In the data rows, the value 50 means zero.
Here are some points, one per row:
tensor([99, 94, 81, 65, 55, 50, 46, 34, 41, 38, 46, 38, 44, 39, 49, 52, 61, 78,
        83, 63, 65, 56, 50, 42, 40, 38, 43, 40, 39, 45, 45, 39])
tensor([33, 37, 33, 38, 49, 60, 81, 99, 99, 99, 66, 74, 53, 41, 43, 41, 38, 32,
        34, 42, 36, 39, 41, 35, 36, 36, 45, 49, 55, 56, 57, 61])
tensor([53, 63, 91, 96, 78, 59, 50, 37, 42, 37, 46, 39, 46, 61, 74, 73, 50, 35,
        34, 42, 37, 38, 41, 34, 36, 35, 43, 40, 40, 45, 45, 40])
tensor([75, 74, 75, 62, 58, 55, 50, 37, 44, 40, 46, 38, 43, 35, 45, 48, 52, 62,
        75, 63, 74, 64, 57, 48, 43, 40, 46, 41, 39, 46, 45, 39])
tensor([29, 35, 30, 33, 39, 42, 40, 29, 41, 38, 48, 45, 53, 64, 66, 74, 80, 76,
        56, 48, 41, 41, 44, 42, 52, 62, 61, 51, 43, 46, 46, 40])
tensor([32, 33, 30, 34, 38, 42, 42, 33, 44, 49, 52, 55, 54, 49, 49, 47, 43, 35,
        36, 43, 36, 39, 41, 36, 37, 44, 56, 77, 95, 72, 74, 99])
tensor([99, 99, 98, 66, 54, 49, 46, 35, 46, 51, 56, 84, 87, 99, 78, 71, 62, 49,
        40, 45, 38, 40, 41, 34, 35, 36, 44, 40, 40, 45, 45, 40])
tensor([32, 39, 40, 49, 67, 73, 79, 77, 59, 63, 63, 99, 98, 99, 73, 61, 52, 38,
        36, 42, 36, 39, 41, 35, 36, 35, 43, 40, 39, 45, 45, 39])
tensor([35, 34, 32, 35, 50, 59, 59, 40, 42, 38, 46, 39, 41, 33, 41, 39, 38, 31,
        33, 42, 37, 39, 41, 35, 35, 37, 46, 54, 74, 70, 74, 95])
tensor([30, 33, 29, 33, 40, 43, 47, 73, 65, 50, 48, 39, 42, 34, 42, 40, 37, 30,
        33, 42, 36, 39, 41, 35, 36, 38, 48, 58, 81, 71, 73, 91])
tensor([29, 36, 30, 33, 39, 42, 38, 31, 40, 39, 45, 38, 42, 33, 41, 41, 38, 32,
        39, 51, 64, 77, 80, 99, 86, 64, 48, 42, 40, 45, 45, 39])
tensor([31, 36, 30, 32, 38, 41, 39, 32, 40, 37, 46, 37, 41, 34, 41, 40, 38, 31,
        35, 43, 41, 48, 57, 84, 99, 99, 99, 90, 58, 48, 46, 40])
tensor([33, 39, 44, 56, 61, 55, 46, 32, 41, 39, 46, 39, 41, 33, 41, 40, 38, 31,
        34, 42, 39, 46, 58, 87, 99, 82, 56, 43, 41, 45, 45, 40])
tensor([79, 69, 71, 71, 61, 57, 53, 37, 42, 39, 47, 44, 49, 55, 59, 68, 80, 97,
        75, 56, 49, 46, 44, 36, 37, 37, 43, 40, 39, 45, 45, 40])
tensor([31, 36, 30, 34, 38, 42, 38, 31, 40, 39, 47, 37, 42, 35, 40, 40, 39, 34,
        39, 48, 53, 65, 75, 99, 99, 99, 63, 50, 42, 45, 45, 39])
tensor([99, 92, 79, 68, 56, 51, 45, 36, 43, 39, 47, 42, 45, 47, 54, 61, 76, 92,
        78, 59, 56, 48, 46, 38, 38, 37, 44, 41, 39, 45, 45, 40])
tensor([74, 74, 95, 70, 55, 46, 40, 31, 41, 37, 45, 39, 41, 34, 41, 39, 37, 32,
        38, 52, 69, 63, 49, 36, 35, 35, 43, 39, 40, 46, 45, 40])
tensor([34, 33, 29, 34, 38, 41, 40, 30, 42, 44, 52, 66, 72, 99, 75, 73, 64, 53,
        44, 44, 38, 39, 41, 35, 38, 41, 55, 65, 65, 52, 50, 43])
tensor([33, 34, 30, 35, 40, 43, 48, 63, 70, 81, 60, 61, 56, 57, 63, 75, 87, 89,
        70, 52, 45, 43, 43, 35, 36, 37, 42, 40, 39, 45, 45, 41])
tensor([99, 99, 83, 62, 51, 47, 41, 34, 43, 39, 49, 45, 52, 63, 66, 73, 81, 85,
        62, 52, 45, 43, 43, 35, 35, 36, 43, 40, 38, 45, 45, 39])
tensor([29, 34, 33, 38, 47, 53, 76, 99, 99, 99, 70, 84, 56, 45, 43, 41, 39, 30,
        33, 42, 36, 39, 41, 36, 37, 39, 52, 60, 66, 57, 54, 52])
tensor([58, 67, 85, 82, 70, 59, 53, 50, 56, 69, 66, 99, 99, 99, 68, 57, 48, 37,
        36, 43, 37, 39, 41, 35, 36, 36, 44, 40, 38, 45, 45, 40])
tensor([73, 87, 91, 58, 46, 44, 40, 32, 41, 38, 46, 39, 40, 35, 42, 40, 38, 31,
        33, 42, 37, 45, 60, 88, 75, 50, 45, 41, 39, 46, 45, 39])
tensor([34, 41, 42, 51, 60, 63, 68, 69, 53, 44, 47, 40, 43, 39, 47, 52, 60, 78,
        80, 64, 69, 58, 52, 44, 41, 37, 43, 41, 38, 45, 45, 39])
tensor([54, 72, 85, 82, 63, 52, 46, 32, 42, 39, 46, 36, 42, 34, 42, 46, 63, 93,
        63, 46, 38, 39, 41, 35, 35, 36, 44, 41, 40, 45, 46, 39])
tensor([39, 49, 57, 70, 72, 64, 64, 56, 54, 71, 63, 99, 99, 99, 72, 58, 48, 38,
        37, 43, 37, 39, 41, 34, 36, 35, 42, 41, 39, 45, 45, 40])
tensor([32, 36, 29, 33, 38, 42, 39, 32, 44, 48, 52, 60, 55, 53, 50, 45, 42, 33,
        35, 43, 39, 44, 49, 59, 90, 99, 99, 99, 80, 54, 51, 44])
tensor([31, 35, 30, 34, 39, 42, 39, 29, 41, 39, 46, 39, 42, 33, 40, 41, 37, 30,
        34, 42, 36, 39, 41, 36, 37, 44, 64, 99, 99, 68, 72, 99])
tensor([33, 35, 30, 34, 38, 42, 42, 40, 55, 62, 57, 63, 55, 44, 44, 41, 39, 33,
        39, 49, 56, 64, 71, 96, 86, 85, 61, 51, 43, 46, 45, 40])
tensor([51, 78, 88, 78, 63, 49, 43, 30, 40, 38, 46, 37, 41, 35, 41, 40, 38, 34,
        45, 58, 68, 52, 44, 36, 36, 36, 44, 41, 40, 46, 45, 40])
tensor([35, 35, 30, 34, 39, 42, 39, 29, 40, 37, 46, 43, 51, 55, 49, 42, 38, 31,
        33, 42, 36, 39, 41, 35, 36, 37, 48, 51, 65, 65, 72, 99])
tensor([30, 33, 29, 35, 40, 42, 40, 31, 40, 39, 45, 37, 41, 35, 41, 40, 40, 39,
        47, 51, 46, 48, 55, 75, 99, 99, 84, 71, 49, 47, 46, 41])
tensor([44, 64, 79, 91, 70, 57, 46, 31, 42, 37, 46, 39, 40, 33, 41, 40, 38, 31,
        40, 54, 71, 55, 44, 36, 36, 36, 43, 40, 38, 45, 45, 40])
tensor([35, 34, 31, 33, 39, 42, 40, 29, 42, 46, 54, 80, 75, 87, 67, 71, 83, 99,
        73, 55, 46, 44, 43, 35, 36, 36, 42, 39, 38, 45, 46, 39])
tensor([31, 36, 30, 33, 38, 41, 39, 40, 61, 68, 50, 40, 40, 34, 40, 40, 38, 32,
        34, 42, 36, 39, 41, 35, 36, 37, 49, 61, 87, 71, 72, 94])
tensor([41, 41, 41, 52, 59, 60, 71, 71, 55, 45, 47, 39, 41, 34, 42, 42, 42, 39,
        50, 55, 68, 73, 68, 72, 63, 55, 51, 45, 42, 45, 46, 40])
tensor([32, 35, 35, 41, 53, 64, 94, 99, 98, 99, 61, 60, 49, 39, 43, 40, 38, 31,
        33, 42, 36, 38, 41, 35, 35, 37, 46, 46, 51, 54, 57, 64])
tensor([34, 34, 29, 33, 39, 41, 38, 29, 40, 37, 46, 37, 41, 33, 41, 40, 38, 34,
        41, 52, 72, 89, 93, 99, 71, 50, 47, 41, 39, 45, 45, 39])
tensor([31, 33, 30, 32, 39, 42, 38, 30, 40, 39, 46, 41, 47, 61, 69, 83, 95, 99,
        86, 59, 53, 46, 44, 36, 37, 36, 43, 40, 40, 45, 45, 40])
tensor([31, 33, 31, 34, 39, 42, 40, 31, 40, 39, 46, 43, 53, 59, 53, 46, 40, 31,
        35, 45, 45, 56, 66, 87, 84, 76, 57, 47, 42, 46, 46, 40])
tensor([37, 44, 45, 57, 60, 65, 68, 65, 50, 44, 47, 40, 43, 41, 49, 56, 64, 91,
        87, 63, 63, 53, 49, 41, 38, 37, 43, 40, 40, 46, 45, 40])
tensor([34, 34, 30, 34, 41, 45, 49, 70, 75, 76, 57, 54, 52, 54, 61, 69, 85, 96,
        74, 54, 46, 44, 43, 36, 35, 37, 43, 39, 39, 45, 45, 39])
tensor([37, 36, 34, 42, 52, 57, 71, 78, 60, 52, 48, 42, 42, 34, 42, 42, 42, 45,
        52, 57, 74, 72, 66, 68, 56, 50, 49, 43, 41, 46, 46, 39])
tensor([57, 71, 91, 85, 60, 49, 41, 30, 40, 38, 46, 39, 41, 33, 41, 40, 38, 32,
        37, 50, 65, 65, 50, 37, 36, 36, 43, 40, 38, 45, 45, 39])
tensor([33, 37, 33, 37, 47, 52, 67, 99, 91, 99, 67, 76, 58, 44, 44, 41, 38, 32,
        34, 42, 36, 39, 41, 35, 35, 35, 45, 44, 48, 53, 55, 65])
tensor([61, 68, 93, 79, 61, 48, 42, 31, 42, 37, 45, 38, 40, 33, 41, 40, 37, 30,
        37, 49, 68, 65, 49, 38, 35, 35, 42, 40, 38, 45, 45, 41])
tensor([33, 35, 34, 40, 53, 63, 79, 89, 58, 46, 51, 68, 78, 99, 82, 64, 48, 36,
        34, 42, 36, 39, 42, 34, 36, 35, 43, 39, 39, 45, 45, 39])
tensor([58, 78, 93, 85, 63, 54, 45, 32, 41, 39, 46, 37, 44, 47, 66, 81, 67, 40,
        35, 42, 36, 38, 41, 35, 36, 36, 43, 41, 38, 45, 45, 40])
tensor([35, 35, 31, 33, 39, 42, 39, 32, 41, 39, 46, 37, 41, 34, 43, 45, 52, 88,
        99, 79, 86, 65, 53, 44, 39, 36, 43, 41, 39, 46, 45, 41])
tensor([35, 34, 30, 33, 38, 41, 39, 38, 53, 70, 56, 44, 43, 35, 41, 40, 38, 30,
        33, 42, 36, 39, 41, 36, 39, 49, 68, 99, 99, 70, 61, 55])
tensor([33, 38, 36, 50, 62, 64, 64, 45, 44, 38, 47, 38, 40, 34, 42, 46, 57, 85,
        84, 59, 48, 42, 43, 36, 36, 35, 43, 40, 40, 46, 45, 39])
tensor([30, 33, 31, 33, 43, 57, 67, 52, 44, 37, 46, 39, 41, 34, 41, 40, 38, 30,
        34, 42, 36, 38, 41, 34, 36, 36, 46, 50, 66, 66, 73, 99])
tensor([33, 35, 29, 32, 38, 43, 39, 30, 42, 38, 46, 37, 41, 35, 42, 46, 54, 82,
        99, 72, 85, 69, 58, 47, 41, 38, 43, 40, 38, 45, 45, 41])
tensor([61, 73, 92, 70, 52, 46, 40, 29, 41, 39, 46, 37, 42, 35, 42, 40, 37, 31,
        34, 42, 37, 45, 59, 86, 64, 46, 45, 41, 39, 45, 45, 39])
tensor([58, 73, 83, 68, 52, 45, 39, 29, 40, 37, 46, 39, 41, 34, 42, 40, 37, 31,
        34, 43, 36, 39, 46, 62, 96, 91, 51, 42, 40, 45, 45, 40])
tensor([34, 34, 29, 33, 38, 42, 39, 31, 40, 38, 46, 37, 42, 33, 42, 40, 38, 31,
        33, 43, 40, 47, 49, 40, 41, 47, 62, 93, 99, 72, 67, 75])
tensor([32, 33, 31, 34, 38, 42, 40, 29, 40, 37, 45, 38, 41, 34, 41, 41, 39, 38,
        51, 60, 86, 87, 77, 83, 67, 55, 50, 42, 39, 46, 45, 40])
tensor([99, 81, 68, 64, 56, 54, 49, 40, 44, 40, 46, 37, 42, 36, 43, 45, 49, 60,
        70, 62, 75, 68, 60, 53, 46, 43, 45, 41, 39, 45, 45, 40])
tensor([38, 40, 42, 53, 60, 63, 70, 67, 54, 45, 47, 40, 44, 39, 48, 51, 60, 78,
        85, 64, 65, 57, 50, 41, 38, 38, 44, 40, 39, 45, 45, 41])
There is one direction along which these points spread out most. Take the direction at right angles to it along which they spread out most. Go by this last direction. Where along it does each point below lie, from 0 to 99? 50 is the average, and the first point above lies past it. One standard deviation of the points above along it is 16.
tensor([79, 69, 71, 71, 61, 57, 53, 37, 42, 39, 47, 44, 49, 55, 59, 68, 80, 97,
        75, 56, 49, 46, 44, 36, 37, 37, 43, 40, 39, 45, 45, 40]) -> 49
tensor([39, 49, 57, 70, 72, 64, 64, 56, 54, 71, 63, 99, 99, 99, 72, 58, 48, 38,
        37, 43, 37, 39, 41, 34, 36, 35, 42, 41, 39, 45, 45, 40]) -> 25
tensor([30, 33, 29, 35, 40, 42, 40, 31, 40, 39, 45, 37, 41, 35, 41, 40, 40, 39,
        47, 51, 46, 48, 55, 75, 99, 99, 84, 71, 49, 47, 46, 41]) -> 71
tensor([31, 33, 30, 32, 39, 42, 38, 30, 40, 39, 46, 41, 47, 61, 69, 83, 95, 99,
        86, 59, 53, 46, 44, 36, 37, 36, 43, 40, 40, 45, 45, 40]) -> 44
tensor([31, 36, 30, 34, 38, 42, 38, 31, 40, 39, 47, 37, 42, 35, 40, 40, 39, 34,
        39, 48, 53, 65, 75, 99, 99, 99, 63, 50, 42, 45, 45, 39]) -> 77
tensor([53, 63, 91, 96, 78, 59, 50, 37, 42, 37, 46, 39, 46, 61, 74, 73, 50, 35,
        34, 42, 37, 38, 41, 34, 36, 35, 43, 40, 40, 45, 45, 40]) -> 49
tensor([35, 35, 30, 34, 39, 42, 39, 29, 40, 37, 46, 43, 51, 55, 49, 42, 38, 31,
        33, 42, 36, 39, 41, 35, 36, 37, 48, 51, 65, 65, 72, 99]) -> 43
tensor([32, 33, 31, 34, 38, 42, 40, 29, 40, 37, 45, 38, 41, 34, 41, 41, 39, 38,
        51, 60, 86, 87, 77, 83, 67, 55, 50, 42, 39, 46, 45, 40]) -> 71
tensor([34, 41, 42, 51, 60, 63, 68, 69, 53, 44, 47, 40, 43, 39, 47, 52, 60, 78,
        80, 64, 69, 58, 52, 44, 41, 37, 43, 41, 38, 45, 45, 39]) -> 47
tensor([99, 99, 98, 66, 54, 49, 46, 35, 46, 51, 56, 84, 87, 99, 78, 71, 62, 49,
        40, 45, 38, 40, 41, 34, 35, 36, 44, 40, 40, 45, 45, 40]) -> 39
tensor([73, 87, 91, 58, 46, 44, 40, 32, 41, 38, 46, 39, 40, 35, 42, 40, 38, 31,
        33, 42, 37, 45, 60, 88, 75, 50, 45, 41, 39, 46, 45, 39]) -> 72
tensor([34, 34, 29, 33, 39, 41, 38, 29, 40, 37, 46, 37, 41, 33, 41, 40, 38, 34,
        41, 52, 72, 89, 93, 99, 71, 50, 47, 41, 39, 45, 45, 39]) -> 74
tensor([58, 78, 93, 85, 63, 54, 45, 32, 41, 39, 46, 37, 44, 47, 66, 81, 67, 40,
        35, 42, 36, 38, 41, 35, 36, 36, 43, 41, 38, 45, 45, 40]) -> 52
tensor([33, 37, 33, 37, 47, 52, 67, 99, 91, 99, 67, 76, 58, 44, 44, 41, 38, 32,
        34, 42, 36, 39, 41, 35, 35, 35, 45, 44, 48, 53, 55, 65]) -> 22
tensor([33, 35, 34, 40, 53, 63, 79, 89, 58, 46, 51, 68, 78, 99, 82, 64, 48, 36,
        34, 42, 36, 39, 42, 34, 36, 35, 43, 39, 39, 45, 45, 39]) -> 24
